In the rows, 128 means zero.
The rows of X fall into 4 groups, which share some directions, and each row is roughly a mix of its group's hidden directions, except some rows that fit no group.
X, 167 rows:
[[101 161 138 143 149 139 128  91 148 115  78 185]
 [155 155  87 167 148 123 115 120  93 181  98 122]
 [177 129 137  81 149 120 107  84 129 115  77 141]
 [112 161 136 159 194 138 115 111 154  96 119 163]
 [156 126 103 160 118 121 160 189 100 110 114  87]
 [131 192 104  88 111 122 100 123 147 132  78 139]
 [122 155 131 140 157 113  83  84 181 155 132 157]
 [ 94 104 163 102 117 126 131 142 197 147 149 159]
 [160  98 110  74 168  80 130 123 127  97 113 121]
 [171 173 170 120 139 115 126 165 124  94  92 151]
 [107 103 122 138 101  99 152 119 190 153 125 178]
 [128 129 121 155 209 112 155 114 110 152 112 156]
 [191 152 141 113  70 122 130 128 144 167 119 115]
 [ 95 124 118 110 120 152 147 128 151 125  45 107]
 [122 160 172 153 150  91  78 153 127 109 153 156]
 [173 118 103 148  78 138 170 165 117 143 161 137]
 [162 118 150 111  80 110 111 155 190 135 102 116]
 [131 166 154 138  94 176  86 104 165  98 127 131]
 [155 155 152 125 125  62 146 163 146 144 164 103]
 [134 134  75 144 111 132 163 178  85 143  99 141]
 [143 159 193 124 180 117 118 158 133 136 141 155]
 [ 94 134 133 144  57 141 105 120 177 147 131 110]
 [ 88 152 161 119 156 131 144 158 109  83  82 105]
 [136  84 101  80 102 140  93 114 135  97 116  84]
 [ 81  70 111 155 144 105 120 148 108 134 158  94]
 [141 120 145 101  67 164 179 148 119 135 103 110]
 [108 125 161 110 169 111  69 102 149 106  89 130]
 [110 132 175  97 121 149  94 127 133 110 103  63]
 [166 113 158  65 110 143 107 126 172 102 116 140]
 [ 87 113 104  98 154 113  82 156 127  87 102 158]
 [170  79  74 128 157 127 152 148 109 142 101 119]
 [103 121 197 113 150 126 134 107 134 115 184 150]
 [106 142 129 192 133 130 151 165 148 114 163  84]
 [173 101 150 157 138 154 135 102  81 149 172 115]
 [189 125 155 138  88 124 105 137 177 132  97 114]
 [151 158 135  85  86 156 153 127 105 156  92  93]
 [ 87 179 161 124 143 104 133 151 188 126 132 125]
 [149 107 127 128 166 115 192 167 107 149  95 141]
 [ 92  86 113 139 133  90 108  66 157 124 121 110]
 [ 74  99 111 134 103 140 106 148  72 100 143 153]
 [103 186 148 153 110 133 179 155 138 155 150 146]
 [102 144 136 143 184  80  88 130 172 120 139 131]
 [146 141 169 132 181 145 167 137 103  90 105 100]
 [162 180 140 134 178  80 141 150 119 107 145 137]
 [166 105 159 107 128 168 115 125 170 184 143 119]
 [ 76 100 120 112 147 133 116 132 191  90 104 119]
 [165 108 124 124 158  60 137 145 137  98 150  93]
 [ 70 138  89 151 172 140 138 145  96 113  98 142]
 [142 136 117 171 146  99 146  70 156 128  78 124]
 [124 119 104 113  91  85 176 162 129 160 165 145]
 [ 89  95 102 101 179  87 134 132 122  88 148 125]
 [122 136 129 138  97 106 118 169  56 122 162 153]
 [153  91 136  64 152 173 148 129 115 113 137 155]
 [159 148 177  88 135 122  74 143  97 135 149 147]
 [126 121 127 107  94 169 120  91 119 173 132 187]
 [106 131 187  95 124 175 119 169 107 112 122 153]
 [140 177  94 111 121 132  66 107 122  88 147 134]
 [158 150 147 113 105 102 173  73 141  95 119 156]
 [154 124 164 140 189 114 117 101 145 148  83 158]
 [151 129 114 108 176 102 102  75  79 140 144 124]
 [ 82  99  92 163 112 129  99 121 107 158  79 123]
 [103 107 184  99 149 139 172 173 130 140 100 126]
 [118 100 119 147 101  61 119  72 136 145 132 144]
 [154 123 173 102 103 150 186 168 122 140 150 144]
 [ 83  99 107 114 160 130 154 105 144 104 128  66]
 [ 64  87 112 144 140 146 145  89 136 117 132 168]
 [147 117  57 151 117  86 136 155 152 144 101 128]
 [ 91 113  94 144 108 162 188 138 145 133  94 154]
 [173 146 167 107 101 119 117 109 177 145  90 102]
 [113 145 115 120 138 155 112 133 168 169 150  59]
 [122 156 152  74 100 131 107 142  97 149 185 123]
 [ 97  69 139 104 128 104 179 171 133 131 124 115]
 [111 111 177  64 114 112 169 146 132 139 155 136]
 [194 134 138  77  93 145 151 113 127 101 138 142]
 [102 180 176 148  79 142 150 106 151 116 132 134]
 [ 79 131 153  89 152 132  78 128 153 162 103 145]
 [ 95  86 133 123  62 113  94 152 115 136 148 149]
 [ 98 111 151  92  98 156  91  67 141 118 130 146]
 [ 71 101 116  99 116 104 147 160 120  81  96 124]
 [106 100 123 103 133 124  94  83  80 131 132 182]
 [162  82 133  76  97 147 138 134  99 130 123  83]
 [175 110 164  96  81 128 144 156 144 130 154  92]
 [142 162 128 159 155 101 155 198 117 151 148 130]
 [117 161 109 159 146 145 168 140 154 105  70 157]
 [194 133 121  90 154 134 129  97  98  86 130 141]
 [168 175 177 167 107 103 137 140 151 141 155 125]
 [138 174  67 123 132 107 102 159  86 152 134 131]
 [ 94  73 118 139 118 159 105 106 188 130 112 132]
 [112 157 100 168  85 152 103 150 170 126  88 121]
 [145  81 135  95  87 155 122 124 121 157 186 129]
 [154 194 100 127 124 156  85 135 130 102  96 138]
 [ 91 158 164 162 160 121 124  62 121 128 124 117]
 [ 65  92 138 134 122 105 116 124 185 126 153 108]
 [148 146 106 161  90 146  99  84 174  93 123 138]
 [159  97  85 112  72 125 115 133 138 121 140  76]
 [182 111 107 172 134 122 171 126  97  84 119 126]
 [145  61 110  91 113 108 126  87 103 150 137 107]
 [131 123 166 104 116 117  75  72 144 122  93 154]
 [165  98  94 113 133 130 155 149 104  92 110  69]
 [ 91  93 122  89 133 146  77 122 129 172  98 109]
 [102 124 150 155 133 132  74  66 129 139 164 111]
 [191 109 119 122  86 140 163 116 138  81 124 108]
 [114  94 126 135  91 150 195 121 129 102  99 161]
 [157  96 162 106 127 144  86 111 102  79 159 151]
 [140  64  95 116 146  92 148 116 111 142 168 102]
 [178 122 112 129 100  68 116 165 100 151 147 123]
 [121 100 109 134  70 140 184 124 136 144 104 168]
 [128 167 106 148 124 145 163 136  91 114  59 121]
 [143 145 159  90 143 122 100 202 101 128 143 130]
 [ 58 170  94 112 109 109 131 134 153 103 135 113]
 [127 192 155  79 135 132  95 100 132 144 100 141]
 [121 140 144 109 144 140 113 142  45 103 116  97]
 [131  67 109 137 149 123  91  86 110 116 136 173]
 [ 76 134 164 116 127 159 154 109 185 120  99 122]
 [188 163 161 138  98 108 143 133 162 114 165 116]
 [172 127  91 111  88 112 114  65 128 150 118 115]
 [118  79 149 102 184 127 123 132  93  85 141 109]
 [ 50 119 123 115 166 110 123 106 109  95 148 127]
 [112 181 122 101 184 122 146 139 123 133 131 181]
 [ 93 117 127 126 145 149 158 176 130 105 110 193]
 [155 150 125 146  82 145 130 206 128 121 117 141]
 [180 144  93 153 111 162 126  73 149 154 131 129]
 [128  71 117 113 112  80 112 134 127 157 173 160]
 [101 111 136 118 146  93  95 147 142 146 156 198]
 [111 131 100 109  95 106  94 115 156 106 126  59]
 [ 69 170 148 102 115 151 152 167 149 133 110 151]
 [110 171 153 166 122 147 189 137 105 136 156 151]
 [148 134  82 103 130 111 136 159  88 172  84 107]
 [127 110  97 149 163  95 163 161 108 108 175  96]
 [118 171 141 130 110 123 165 111 158  82 142 183]
 [ 90  85  96  68 146 109 130 140 130  93 113 123]
 [116 167 204 157 161 130 125 116 111 121 140 149]
 [ 79 140 130 102 147 171 175 164 101 144 128 149]
 [150 107 137 103  80 153 132  98  59 136 133 128]
 [ 64 112 108 135 128  70 142 168 128 145 115 125]
 [127 138 141  78 116 107  97 116  94 140 119 195]
 [142 106 164  75 116 138  66 112 155 111 123 115]
 [106 119 159 155 168 116 172 155 137 105 165 171]
 [174 149  99 126 125 144  94 141 129 182 156 169]
 [131 138 148 113 183 132 114 150  66 121 172 134]
 [104 117 139 205 118 142 111 114 138 135 181 127]
 [123 134 129 118  98  76 107 122  68 159 104 159]
 [108 127 134 174 125 126 145  96  89 161 183  97]
 [100 147  89 175 147 101  90 100 145 101 156 149]
 [156 116  75 139 138 107 155 149  99 170  82 115]
 [ 90 167 133  68 168  94 151 122 133 142 135 142]
 [115 159 113 115 108 181 152 150  82 149  82 120]
 [121  93 105 126 126 135 146 161 153 100  56 105]
 [ 94 131  53 145 127 101 150 137 147 142  97 152]
 [ 79 144 154 140 150  87 137 117 159  98  79 141]
 [153 134 157 179 105 154 173 130 103 134 100  89]
 [118 148 122 132  94 148 173 165  99  80 167 142]
 [ 72 131 102 138 149 192 153 117 118 122 101 147]
 [120  77 125 171  85 131 122 117 116 163 175 112]
 [139 129  76 154 112  98 162 173  86 131 100 128]
 [162 153  78 178 113 110 124  83 150 134 126 154]
 [102  79 120 118  80 130 164 136 141 152 137 180]
 [132 194 145 153 171 151 124 130 150 103 102 157]
 [161 141 106 123  67 123 155 136 142 106 176  94]
 [155 134 114 155  79 108 125 123 119  74 159  83]
 [134 120 170 108 146  74  85 140 139 119 168  96]
 [132 121  94 115 107 128  85  89 158  63 123 118]
 [ 82 182 132 159 142 138  91 137 160 133  91 140]
 [ 72  76 108 112 109 100 120 166 138 120 159 140]
 [ 66 150 137  85 108  89 129 143 164 150 118 137]
 [113 205 132 133 157 132 160 159  94 120 138 133]
 [141 112 149 132  75 156  99 110 142 105  78  89]]
Here is one row of each group, with its name. Which group are the others in?
[ 93 139  87 181  98 112 149 114 135 116  83 151] -> (69)
[142 117 114 144 186 103 117 149 155  64 119 139] -> (10)
[137 177 114 162 168 125 115  98 111 102  80 150] -> (127)
[ 98  96 150  74 152 126  96 104 126 100 103  90] -> (74)

[138 128 151 148  78 130 102 163 185 155 127 160] -> (10)
[132  88 135 117  91 130  92 143 192 115  93 139] -> (10)
[121 153 162  87 132 118 101 100 179 138  91 162] -> (10)
[176 128 144 106  88 107 120 163 149 103  90  89] -> (10)
[128 116 125 196 143 160 104 113 149  72 136 130] -> (74)
[192 145 143  88 126  83 143 129 141 170 131 127] -> (10)
[147 108 127 119  62 150 178 132 144 148 113 164] -> (127)
[120 104 143  96 133 190 159 134  93 164 147 153] -> (69)
[110 100 121 105 137 112 159 105 177 155 140  68] -> (10)
[166 131 110 133  91  91 154 168 112 137 118  73] -> (127)
[153 149 114 118 123 187 158 181  96 121 112 107] -> (127)
[142 130 116 124 101 198 133  74 118 152 124 156] -> (127)
[129 160 184 104 150 130 158 150 106 166 155 160] -> (74)
